[[  9   6 -71  56  60]
 [-37  58 -43  83  -2]
 [ 36 -33 -51 -77  17]]
->
[[ 58 -43]
 [-33 -51]]

[[ 10 -73  44]
 [ 48  15 -29]
 [-32 -16  57]
 [-60 -68 -18]
 [-45  55  47]]
->
[[ 15 -29]
 [-16  57]]

[[-30 -61  42]
 [ 18  89 -47]
 [ 88  -6  15]]
->
[[ 89 -47]
 [ -6  15]]

[[ 40  48  54]
 [ 66  70  77]
 [ 11  20  26]
 [-56   1 -41]
 [ 12  23   5]]
->
[[70 77]
 [20 26]]

[[-57 -20  49  33 -72]
 [ 58   1 -45 -60  77]
 [ 49  77 -58 -54 -15]]
->
[[  1 -45]
 [ 77 -58]]

[[ 45  -6   2]
 [-47   9 -74]
 [ 44  10  66]
 [-30 -12 -93]]
->
[[  9 -74]
 [ 10  66]]

[[ 32  -5  65 -17]
 [ 63  38 -13 -28]
 [ 25  48 -25 -44]
 [ 17 -19  70  -3]
 [-22 -43   5  47]]
->
[[ 38 -13]
 [ 48 -25]]

[[ 25   6  63 -67 -94]
 [-33  96 -39  16   6]
 [ 56  -9  25  -5 -28]
 [-97  91 -16  85 -92]
 [ 67  -6 -90  95 -75]]
->
[[ 96 -39]
 [ -9  25]]
